Some points, one per row:
[-3.1  0.4 -0.4 -1.8  0.9 -1.   1.6 -0.6  0.4  1.1  1.2]
[ 2.2 -0.1  0.3  1.3 -0.8  2.  -1.3  0.1 -0.5 -0.7 -0.3]
[ 0.6 -0.1  0.3  0.5 -0.6 -0.8 -1.   0.2 -2.8  0.2 -0.2]
[-1.  -0.4 -0.5 -0.9  0.2  0.1  1.3 -0.1  2.1 -0.2  0.8]
[ 1.7 -0.3 -0.4  0.9  0.5  2.8 -0.3  0.9  1.7 -1.  -0.8]
[ 2.5 -0.5  0.6  1.2 -0.5  3.1 -0.7  1.5  2.9 -1.8 -0.2]
[ 0.5  0.2  0.4  1.2  0.2 -1.5 -0.7  0.2 -1.2 -0.3 -0.1]
[ 3.2 -0.8 -0.2  1.2 -0.8  3.5 -1.1  0.5  1.8 -1.3 -0.6]
[-0.2  0.4  1.   1.1 -0.4 -1.9 -1.   0.9 -3.3  0.1 -0.3]
[-0.1 -1.1 -0.2 -0.4  0.9  0.4  0.8  0.1  1.7 -0.7 -0.3]
[-1.1  0.8  0.  -0.2  0.  -2.   0.6 -0.9 -0.9  1.1 -0.2]
[ 3.   0.8  0.6  2.  -1.   1.3 -1.7  1.4 -0.7 -0.9 -0.9]
[ 1.4 -0.3  0.6  0.9 -0.5  0.4 -0.7  0.2 -1.  -0.4 -1.3]
[ 1.4  0.3  0.6  1.4 -0.5  0.4 -0.9  0.1 -1.7  0.1  0. ]
[ 1.3 -0.6  0.4  0.9 -0.1  1.7 -0.4  1.3  0.8 -0.9 -0.4]
Here are 12 more points, each followed by its number:
[ 2.9 -0.2  0.2  1.9  0.1  2.1 -1.1  2.4  1.6 -2.6  0.1] 0
[-2.6  0.8 -1.  -1.4  1.2 -1.7  1.3 -1.3  1.   1.4  0.1] 1
[-2.   0.1 -1.  -1.6  0.9  0.   1.4 -1.1  2.3  0.6  0.9] 2
[-2.8  0.9 -0.2 -0.9  0.6 -3.1  0.5 -0.3 -2.3  0.5  1.2] 3
[-1.7  0.1 -0.7 -1.2  0.4 -1.7  0.7 -1.7 -1.   1.3  0.3] 4
[ 1.8  0.5  1.1  0.7 -2.2  0.5 -1.9 -0.9 -2.   1.  -0.4] 5
[ 1.8  0.3  0.9  1.3 -1.  -1.1 -1.5  0.2 -3.8  0.  -0.2] 6
[ 0.  -0.2  1.3  0.6 -1.8  0.5 -0.5  0.  -0.4  0.2 -1.3] 7
[ 1.1  1.7  0.5  0.5 -1.4 -1.4 -2.1 -0.6 -3.6  0.7  0.9] 8
[ 3.  -1.3  0.7  1.6 -0.8  3.1 -1.1  1.7  0.7 -1.7 -0.7] 9
[ 0.9  0.8  0.6  0.7 -0.8 -1.7 -1.  -0.2 -3.9  0.8  0.3] 10
[-2.2  0.   0.3 -0.5  0.9 -2.   1.   0.8 -1.6  0.5 -0.2] 11
Which two of these numbered points are nearest to each point below, ignoring the 2 directions in which the first points spread most? Their numbers follow each, nearest first.
[-1.2  0.  -0.7 -1.4  0.5  0.3  0.8 -0.9  1.3  0.5  1.5] > 10 2
[-1.2 -0.1 -0.2 -0.5  0.2 -1.1  0.4 -0.4 -0.9  0.3  0.6] > 6 10
[-1.5 -1.3  0.3 -0.4  0.3 -1.3  1.  -0.3 -0.6  0.2 -0.7] > 9 11
[-0.5 -0.1 -0.9 -0.4  0.4 -1.3  0.2 -0.4 -0.9  0.1  0.3] > 6 2
[ 0.5  0.5  0.6  0.8 -0.9 -1.6 -0.9  0.4 -2.9  0.3 -0.7] > 6 9
[ 0.3  0.7  0.4 -0.1 -1.2 -0.5 -0.7 -1.3 -1.8  1.3  0.5] > 5 8
[ 1.2 -0.5  0.   0.3  0.3  2.5  0.1  1.2  2.7 -1.4 -0.9] > 11 9
[-1.5 -0.1 -0.8 -0.7  1.3  0.2  1.3  0.4  1.6 -0.3  0.9] > 3 11
[ 0.3  0.1 -0.7 -0.5  0.3 -0.1 -0.1 -0.1  0.3 -0.3  1.1] > 10 6
[-3.2  1.6 -0.1 -1.2  0.8 -3.7  0.5 -1.9 -1.7  2.5 -0.4] > 1 2
[ 1.6  0.1  0.  -0.1 -0.7  3.1 -0.7  0.   1.8 -0.1  0.6] > 8 10
[-0.9 -0.2 -0.2 -0.5  0.2  0.9  0.6  0.   3.4 -0.5  0.1] > 2 1
